In the rows, 100 means zero.
Each named move below is a turn or a mirror, shown by a few rows before and after it. Which moves, in which order, take the first row of each later pair to the second? The first pair is answered.
Z134:
96 98 117 103 94 95 105 81 105 104 102 114 81 74 109 93 101 104 116 94
 96 83 107 95 114 102 100 108 97 108 92 83 95 95 84 109 104 119 102 123
 109 107 105  ->  94 101 112 105 93 96 101 91 97 106 105 114 71 64 109 104 97 100 101 97
 109 91 107 94 114 110 107 110 98 107 87 83 91 105 85 107 110 110 108
 115 101 104 108
103 120 140 92 128 94 82 103 84 94 136 125 108 71 100 113 93 96 115 112
 110 90 127 86 103 96 81 101 113 86 116 75 93 109 91 101 113 116 94 109
 94 93 104  ->  102 116 144 93 128 91 85 96 87 92 137 128 107 75 98 111 95 100 120 105
 104 93 125 83 104 99 78 101 114 87 121 73 95 103 92 102 110 123 92 108
 98 91 100
95 113 84 91 99 104 103 122 93 86 92 86 88 94 96 115 90 96 77 98 112 118
 89 87 90 97 106 89 101 102 97 107 100 114 106 95 96 96 107 92 103 93
 111  ->  99 94 99 91 100 103 107 103 107 91 86 85 107 125 102 94 91 110 115 92 79
 104 85 92 87 84 98 91 98 103 100 105 100 88 108 98 90 113 91 114 109 93
 105
99 109 100 103 97 100 95 103 97 102 100 103 85 94 100 96 96 102 98 97
 112 110 101 102 103 103 104 95 96 99 93 104 96 103 100 106 109 105 97
 100 96 105 103  ->  104 102 102 102 96 99 96 95 100 106 104 104 97 103 101 88 101 109 114 95
 98 105 102 105 102 99 97 98 93 103 95 101 96 96 104 109 107 113 89 105
 99 100 101
Z100:
77 74 87 101 114 114 106 94 116 71 64 87 89 114 99 112 99 113 67 91 124
 87 92 104 101 102 102 84 109 116 106 104 104 97 106 106 85 110 126 117
 106 93 76  ->  80 75 95 107 109 111 100 79 121 81 78 89 98 112 104 95 97 105 92 87 124
 72 104 106 115 113 106 86 113 123 97 93 107 94 91 113 90 117 110 136
 113 93 70
105 105 103 85 99 97 132 96 103 89 108 118 84 63 108 84 124 99 97 98 110
 101 118 91 110 99 102 99 91 117 86 87 104 114 102 99 92 100 111 84 98
 112 110  ->  108 107 102 83 102 98 134 97 101 87 107 120 83 63 108 85 123 97 96 100
 109 108 119 91 104 102 101 97 92 115 90 90 107 113 103 101 89 98 108 81
 99 107 109
84 124 105 124 97 111 93 123 124 127 106 99 116 99 111 93 89 95 110 99
 101 109 94 100 93 98 74 69 128 84 119 102 63 95 88 73 109 85 100 145 88
 55 99  ->  82 124 104 128 97 111 95 126 126 126 103 99 114 102 104 98 91 98 100 102
 103 114 89 101 94 93 74 68 128 83 119 104 65 95 93 70 108 83 103 143 83
 54 100
Z411:
107 88 95 73 90 92 137 107 83 80 78 117 73 97 109 78 114 132 91 108 86
 100 112 82 103 67 67 88 85 95 131 91 90 98 126 95 71 112 110 78 100 107
 117  ->  106 87 95 71 88 94 139 97 82 80 83 117 81 99 110 76 114 133 99 102 76 95
 117 80 105 70 65 92 87 97 130 88 92 93 123 100 74 116 106 88 101 106
 116
133 108 101 92 92 84 97 112 83 95 95 98 92 91 86 110 120 113 83 106 82
 80 82 100 83 100 82 101 83 101 137 82 108 100 93 118 79 102 69 116 109
 80 118  ->  131 106 99 93 94 85 99 113 85 99 95 97 95 91 85 111 116 113 82 108 82 84
 82 104 80 102 83 101 90 96 139 86 109 103 98 120 75 102 69 118 108 80
 119
97 85 116 90 91 106 86 104 90 113 90 80 96 78 82 104 100 91 89 84 73 95
 78 88 83 100 73 85 89 87 125 78 106 88 105 101 99 115 93 88 111 114 97  ->  99 87 115 91 93 110 85 101 92 114 93 79 93 78 79 101 99 93 91 83 72 96
 80 89 86 100 78 87 88 88 123 81 104 88 106 100 97 115 92 92 112 108 97
Z513:
120 114 85 70 98 109 130 81 100 67 121 112 77 71 127 82 103 118 124 111
 114 88 133 89 111 80 80 115 89 103 109 64 105 117 91 115 111 113 85 106
 122 128 101  ->  116 121 71 70 108 114 124 104 89 67 112 112 61 59 114 110 96 116 85 116
 135 108 119 87 106 83 89 111 89 94 111 81 105 132 103 107 111 95 104 81
 110 121 108
119 106 67 85 108 78 110 107 88 91 106 106 95 69 100 101 106 84 67 100
 146 104 107 94 99 115 92 88 101 89 77 80 111 141 86 121 128 98 96 93 88
 107 109  ->  113 112 71 100 114 81 92 104 94 105 112 99 109 79 101 103 97 70 74 105
 147 106 102 103 96 119 107 93 111 91 61 89 116 141 79 122 130 97 89 104
 82 104 107
99 115 107 83 93 93 107 95 97 92 135 113 67 83 105 92 98 87 101 103 125
 84 116 103 125 114 103 119 108 105 96 76 88 128 84 116 102 107 89 115
 99 103 93  ->  97 117 101 85 93 94 104 101 96 91 133 113 60 77 104 98 95 88 93 101 129
 88 117 106 125 114 104 114 110 105 95 77 87 133 88 115 103 103 93 111
 93 102 98
Pairs:
Each pair is two moves apart.
104 108 76 91 113 95 118 121 70 87 74 80 102 109 102 115 86 104 74 99 98
 132 86 72 89 78 109 88 101 83 98 119 83 108 103 93 80 86 106 64 77 99
 79  ->  104 119 98 113 110 98 92 86 92 112 98 75 138 122 109 94 68 79 131 101 96
 109 96 86 98 103 127 101 109 98 70 112 96 96 66 108 93 99 78 114 86 94
 70 -> Z513 Z100
107 112 101 105 93 110 93 79 109 101 121 89 81 75 99 107 112 81 107 112
 118 82 119 91 132 132 111 101 106 115 84 95 92 115 88 98 122 98 95 114
 98 100 90  ->  114 99 102 88 87 101 113 71 103 86 113 99 81 73 102 86 128 101 115 102
 103 74 127 85 130 113 92 103 97 111 102 86 87 103 98 98 115 108 94 110
 100 107 94 -> Z134 Z513
94 78 80 79 131 104 111 128 94 111 61 80 135 122 99 117 92 141 71 107 88
 107 86 77 74 68 90 70 110 74 113 116 96 75 139 92 99 96 101 78 104 106
 130  ->  89 86 79 92 134 113 91 134 96 126 69 75 142 120 97 131 78 123 66 115 105
 111 78 81 75 82 106 73 117 78 99 128 99 85 137 92 105 91 100 80 99 96
 130 -> Z513 Z134
85 128 94 80 108 87 78 91 125 108 104 81 86 98 79 115 98 79 76 126 127
 130 84 96 110 95 123 101 84 113 81 75 97 121 84 105 108 68 103 72 96
 118 73  ->  82 104 102 73 112 90 85 86 130 99 75 87 108 131 75 107 101 103 89 120 84
 136 63 92 87 62 103 99 78 106 102 88 96 85 114 98 90 82 96 70 97 118 74 -> Z134 Z100
102 103 111 88 95 97 87 87 109 102 97 96 103 111 96 95 81 92 113 106 105
 97 103 85 104 113 119 93 102 115 89 108 119 91 97 107 110 89 103 116
 117 91 110  ->  102 99 99 76 96 96 104 99 96 86 78 101 94 106 95 103 94 104 90 100 97
 105 99 79 100 98 101 90 97 106 108 118 113 92 119 95 100 86 114 90 109
 91 116 -> Z513 Z100
97 112 90 67 92 86 118 107 106 67 108 99 70 53 118 111 115 119 91 93 112
 100 104 110 115 111 70 101 111 109 99 101 110 123 76 101 93 74 99 99 98
 102 137  ->  87 122 95 98 104 98 84 107 120 96 112 83 96 71 109 126 91 93 97 103 124
 101 88 128 103 128 104 102 125 113 75 123 118 122 66 102 105 70 92 115
 90 88 133 -> Z513 Z513
92 85 108 117 98 111 95 110 108 114 73 89 126 132 100 115 94 99 101 103
 87 113 82 102 80 99 106 92 97 95 97 123 112 90 111 96 88 105 94 87 87
 84 107  ->  98 98 121 126 91 107 82 94 112 124 101 86 122 115 106 103 94 80 128 104
 98 97 104 109 100 123 112 100 101 109 83 106 112 96 76 106 102 107 83
 115 93 90 98 -> Z134 Z100
106 81 90 87 107 108 104 103 103 110 92 108 113 113 92 118 107 92 83 110
 92 109 102 93 81 105 92 107 109 98 106 115 107 100 108 97 103 96 88 100
 116 111 79  ->  107 85 90 89 106 110 100 103 99 111 105 109 104 100 97 117 106 85 86 109
 105 105 106 94 89 119 103 111 105 104 101 112 109 114 95 99 111 93 87
 102 115 112 82 -> Z100 Z134
83 110 121 117 88 122 91 110 93 104 96 82 99 135 91 135 98 68 100 115
 115 87 88 102 69 83 115 94 115 79 95 110 86 113 112 68 56 99 84 111 102
 93 85  ->  86 123 115 117 84 121 92 113 85 99 102 86 80 115 90 141 97 64 91 115 131
 90 101 102 78 92 116 93 119 85 90 106 86 129 102 73 58 88 90 107 103 94
 87 -> Z513 Z134
99 93 102 101 102 109 92 115 121 119 103 111 88 82 93 115 102 96 84 114
 115 100 101 97 97 113 120 96 120 86 93 96 112 112 93 84 106 87 103 102
 92 96 101  ->  107 84 113 97 98 105 100 92 126 116 109 118 101 95 104 96 108 99 116 110
 96 82 116 96 103 110 111 101 115 90 92 82 111 104 84 88 107 97 92 123
 99 101 95 -> Z513 Z513
102 91 104 111 100 109 87 84 111 120 108 89 111 117 92 109 89 85 106 101
 105 99 99 105 104 108 120 103 115 101 88 104 109 100 92 102 103 108 93
 116 99 94 100  ->  110 99 93 98 93 101 97 95 101 102 114 96 82 87 89 110 97 87 85 101 124
 101 111 96 113 111 117 98 115 104 93 95 104 122 87 98 106 97 103 104 98
 100 107 -> Z513 Z134
113 97 97 82 103 100 120 109 91 85 109 108 83 83 107 100 114 107 86 98
 104 96 107 93 114 91 87 104 90 98 98 91 89 111 102 94 106 102 110 93 97
 110 102  ->  97 103 102 106 110 110 82 115 105 108 117 97 105 99 100 121 93 88 82 104
 118 104 92 102 101 105 119 103 106 100 81 113 99 110 97 93 113 97 105
 101 90 93 101 -> Z513 Z513
114 65 116 71 85 96 130 84 107 83 86 105 113 107 110 62 112 133 133 90
 61 80 95 93 99 78 69 105 85 102 114 96 104 62 101 92 86 125 84 119 113
 112 98  ->  110 106 103 79 83 98 114 96 96 94 131 105 75 38 111 81 103 93 106 100
 134 82 126 101 131 125 103 108 94 118 84 76 106 116 57 106 113 94 98
 125 110 116 99 -> Z134 Z100
93 76 107 108 115 101 89 99 114 101 78 103 131 137 94 99 85 113 120 94
 75 100 80 92 68 78 94 95 109 84 104 121 99 71 120 96 96 122 99 97 107
 95 95  ->  85 96 99 127 121 106 68 109 118 117 95 93 125 121 86 118 69 80 104 103
 112 107 76 100 77 107 123 91 116 92 82 132 103 98 96 101 112 106 99 101
 101 85 95 -> Z134 Z513
128 116 91 90 65 87 145 102 57 84 111 104 102 106 112 110 101 95 93 74
 86 85 110 114 105 61 100 106 71 107 118 80 109 92 135 95 98 111 108 91
 99 86 121  ->  135 128 89 93 63 88 145 103 58 89 121 103 95 89 113 119 100 86 84 79 100
 88 117 114 112 77 105 109 78 109 105 76 109 107 120 101 108 103 112 91
 92 87 124 -> Z100 Z134
95 94 80 93 100 99 84 101 57 80 95 110 99 69 110 130 109 109 69 76 116
 125 141 86 105 96 100 108 94 72 82 108 114 121 68 87 94 93 112 78 101
 103 113  ->  94 70 91 91 101 99 88 88 66 81 70 110 130 108 114 108 116 128 96 65 70
 114 127 86 89 71 84 108 87 67 94 110 116 86 87 87 80 114 99 92 109 104
 107 -> Z134 Z100
88 105 114 78 115 94 114 72 106 100 119 98 125 98 102 113 99 109 112 77
 106 89 101 141 122 131 86 115 104 101 84 111 83 113 94 69 125 100 101
 153 93 86 86  ->  87 97 92 60 115 89 136 91 92 83 100 104 104 86 95 125 109 131 71 72 102
 106 93 128 114 114 68 106 95 86 107 118 79 117 117 60 110 91 114 121 84
 85 99 -> Z513 Z100
105 67 139 115 114 95 106 95 71 103 92 100 122 99 101 89 84 128 145 95
 96 83 129 112 97 110 117 98 86 79 84 67 102 97 119 99 91 99 108 111 112
 117 86  ->  109 74 123 98 115 90 120 112 58 87 93 103 89 71 97 105 89 129 112 94 111
 94 132 102 101 112 112 95 84 79 96 65 102 117 124 96 92 87 122 83 105
 120 94 -> Z513 Z134
101 132 80 131 102 105 60 102 86 84 102 102 147 86 115 124 82 76 115 113
 86 98 84 131 82 136 108 95 110 114 100 102 102 80 90 91 103 89 110 137
 80 83 99  ->  101 124 85 127 100 98 66 95 89 83 95 103 153 95 119 113 86 83 132 108 66
 95 89 130 82 126 101 97 107 112 106 103 103 69 91 88 96 101 106 148 86
 81 98 -> Z100 Z513
95 94 101 100 86 88 120 76 103 110 112 116 129 89 115 90 99 104 141 111
 107 87 123 113 126 116 73 94 73 121 92 105 95 126 75 103 67 127 103 115
 90 86 117  ->  90 81 86 99 95 86 124 94 97 100 83 115 130 110 109 103 106 126 112 106
 91 105 99 107 100 98 59 84 69 106 112 122 90 112 108 89 51 120 116 85
 84 85 127 -> Z100 Z134
98 110 101 105 102 108 92 110 100 107 101 93 95 94 104 113 107 100 86 99
 113 101 97 93 95 108 107 101 97 99 104 80 94 100 97 96 94 91 102 88 97
 94 107  ->  98 102 108 105 105 105 95 108 100 106 92 93 107 113 110 104 108 111 99
 95 91 96 92 94 91 96 98 99 94 99 109 84 94 85 105 97 87 98 97 88 95 91
 106 -> Z134 Z100
95 88 108 106 109 110 80 101 106 117 93 84 126 131 109 104 89 97 108 103
 87 100 80 108 90 101 102 100 107 94 91 121 97 91 103 101 99 109 91 112
 98 90 100  ->  108 78 108 79 95 97 112 100 94 94 90 97 104 113 117 89 111 118 109 98 71
 95 98 96 104 83 73 102 94 96 114 102 93 88 109 100 89 114 98 102 102
 102 104 -> Z513 Z513
90 107 98 117 98 112 77 105 105 113 104 95 110 103 95 109 92 78 96 103
 115 116 99 108 98 113 119 105 103 103 90 107 104 101 84 106 103 91 96
 102 94 96 105  ->  87 99 93 115 101 107 80 108 109 106 85 92 118 120 89 113 95 93 95 103 98
 118 83 106 87 97 105 102 101 96 103 116 101 92 106 97 93 92 97 95 91 95
 106 -> Z134 Z100
99 126 115 99 101 116 65 85 121 119 134 112 118 72 137 85 74 83 132 115
 121 118 117 125 134 132 111 85 112 106 100 111 105 73 78 116 117 82 120
 121 119 108 79  ->  102 130 109 76 89 104 79 87 109 107 136 125 97 47 142 78 87 91 121 114
 123 114 129 120 143 127 99 84 105 105 116 95 99 85 79 115 113 81 127
 114 122 118 85 -> Z513 Z134
93 92 92 111 113 107 97 108 88 116 79 108 109 116 83 98 93 111 92 96 81
 111 95 101 94 89 104 88 101 91 110 98 95 76 99 99 88 113 92 102 102 99
 99  ->  92 110 87 115 107 106 87 118 82 123 95 108 86 92 84 105 87 97 71 102 111
 116 102 104 104 105 115 85 105 98 96 91 94 99 81 99 97 98 96 102 99 101
 100 -> Z100 Z134
114 121 81 102 104 114 111 122 87 91 117 106 49 70 106 101 91 90 76 100
 117 116 113 87 115 104 106 92 102 111 105 89 109 140 89 97 123 85 119
 77 83 102 109  ->  108 97 113 127 109 123 92 79 115 111 111 100 114 133 112 71 89 91 148 94
 66 92 93 98 102 91 109 98 110 112 93 96 115 90 88 107 117 122 84 124 97
 93 91 -> Z513 Z134
95 78 114 106 106 98 100 91 106 104 76 101 118 134 107 87 105 115 122
 100 69 100 97 100 85 80 94 106 97 102 105 114 98 74 110 94 84 116 96
 115 98 97 94  ->  90 109 99 128 113 107 75 114 107 120 95 91 103 111 97 115 84 82 89 112
 118 111 93 106 88 111 127 106 110 103 84 127 102 106 93 100 99 94 106
 109 89 84 97 -> Z134 Z513
104 95 81 102 106 114 105 113 96 81 77 93 84 123 82 114 102 116 92 118
 82 117 77 101 98 56 80 102 121 86 115 116 100 79 117 67 90 97 102 81
 111 99 114  ->  116 97 94 88 91 104 122 86 91 76 100 107 78 99 98 83 116 116 123 113 80
 87 113 99 129 64 68 118 119 106 114 84 98 80 93 80 100 106 91 106 126
 115 104 -> Z100 Z513
107 97 108 105 92 106 93 101 107 113 107 102 116 99 104 90 93 102 108 94
 93 98 105 101 101 105 103 99 102 103 90 98 103 99 92 103 103 115 91 111
 108 94 100  ->  106 101 95 98 88 98 107 108 96 105 107 104 94 78 104 96 99 101 90 96 108
 105 112 93 107 103 97 98 97 103 97 95 101 115 85 101 103 108 100 96 108
 98 105 -> Z513 Z134
92 92 119 123 108 109 87 101 106 115 94 107 128 135 92 89 109 101 134
 109 73 95 74 101 94 72 101 98 111 108 96 107 102 78 115 100 93 109 78
 125 102 93 88  ->  96 85 102 89 101 102 120 115 86 84 83 123 90 106 93 86 130 122 100 108
 76 102 85 83 97 58 71 91 100 100 123 92 91 87 133 91 84 103 99 91 103
 105 99 -> Z513 Z513
95 128 102 76 96 97 95 125 94 88 77 109 77 94 110 85 131 120 74 96 92 99
 110 88 107 70 84 95 76 101 130 65 97 87 96 93 116 115 90 100 112 120
 110  ->  90 136 100 77 92 95 92 123 96 86 91 110 66 82 110 84 132 114 74 100 103
 96 118 91 114 86 91 99 80 106 122 59 99 95 82 97 123 110 90 102 112 123
 110 -> Z100 Z134
133 63 116 93 125 88 104 84 127 109 59 119 145 117 123 91 139 116 138 82
 65 74 76 105 96 53 96 112 78 78 135 89 79 72 77 95 93 124 67 137 116
 118 104  ->  129 78 82 82 130 87 110 132 105 96 47 121 98 81 105 133 137 118 52 92
 100 110 65 94 81 49 95 95 76 62 154 113 71 107 101 81 95 95 105 80 95
 116 126 -> Z513 Z513
103 94 104 103 111 97 108 107 99 89 93 100 115 116 100 88 115 110 102 97
 86 111 93 108 95 91 96 99 96 91 104 110 98 77 109 107 93 93 87 101 96
 104 98  ->  107 110 105 106 108 98 104 99 101 99 117 101 106 94 103 86 111 93 111 99
 109 100 109 113 112 108 107 107 99 100 91 99 100 91 89 115 106 89 86
 114 95 106 93 -> Z134 Z100
61 81 116 124 104 132 75 128 123 105 75 88 139 123 82 70 117 103 112 73
 63 113 46 115 104 75 117 91 104 74 111 130 94 91 140 74 96 114 85 97
 107 111 79  ->  62 112 96 127 102 131 63 153 109 109 103 82 96 67 76 101 109 72 68 86
 126 126 65 116 124 108 143 91 113 79 96 128 93 141 117 75 116 83 107 83
 94 112 90 -> Z100 Z134
90 122 80 119 97 107 88 126 101 110 84 85 90 106 89 139 94 88 73 115 125
 103 92 94 86 86 103 97 115 89 84 121 101 92 115 79 85 106 112 105 85 82
 85  ->  106 115 104 103 84 98 104 88 106 104 105 94 98 95 107 96 105 89 131 103
 112 67 126 97 116 93 92 109 107 104 85 83 100 83 87 96 91 124 93 150
 107 95 73 -> Z100 Z513
104 103 75 91 105 102 102 104 101 72 111 113 61 106 115 76 119 106 93
 104 88 106 107 90 88 97 100 101 92 106 105 84 101 99 96 97 95 115 92
 105 101 108 97  ->  94 110 70 113 113 110 83 117 109 87 112 103 70 109 104 98 103 89 77 109
 102 116 91 95 77 109 121 94 101 104 92 99 103 105 95 94 103 108 91 100
 91 95 98 -> Z513 Z513
105 106 108 104 97 97 93 99 102 114 94 99 122 117 89 96 96 101 101 102
 87 102 87 107 97 92 107 104 91 106 97 97 108 89 106 100 97 109 99 119
 99 93 102  ->  109 102 103 86 90 90 110 104 89 100 88 107 106 104 93 96 106 112 94 96
 85 106 95 100 101 88 90 103 81 106 112 88 103 92 112 99 96 111 109 106
 99 104 109 -> Z513 Z513
103 123 83 112 72 102 99 108 113 110 105 83 89 94 115 107 111 72 94 108
 106 111 101 98 110 118 117 85 99 123 89 118 103 123 98 97 92 73 111 102
 103 75 105  ->  110 102 94 99 68 95 118 89 114 94 96 91 103 107 123 81 128 96 120 96 71
 97 104 90 116 99 92 89 88 121 103 102 98 97 107 100 78 101 101 114 112
 81 103 -> Z134 Z513
84 108 83 117 122 110 67 102 127 122 109 105 110 110 105 130 73 91 115
 100 140 92 95 106 101 128 121 98 110 97 78 104 109 114 97 107 102 82 75
 114 94 82 91  ->  83 94 72 115 130 111 73 112 119 110 84 101 113 128 99 142 77 111 94 96
 123 107 77 100 82 108 111 92 107 87 94 122 109 103 125 98 90 83 87 93
 89 75 98 -> Z134 Z100
108 88 83 84 94 100 117 106 88 79 76 100 98 97 96 90 100 117 77 100 84
 104 89 95 96 92 76 99 95 91 123 103 95 92 118 105 85 97 113 75 104 108
 100  ->  103 87 92 103 99 102 102 102 99 95 74 93 122 120 95 94 91 114 94 104 76
 107 76 100 88 92 85 99 103 89 117 116 100 79 119 102 90 106 112 83 103
 97 99 -> Z513 Z134
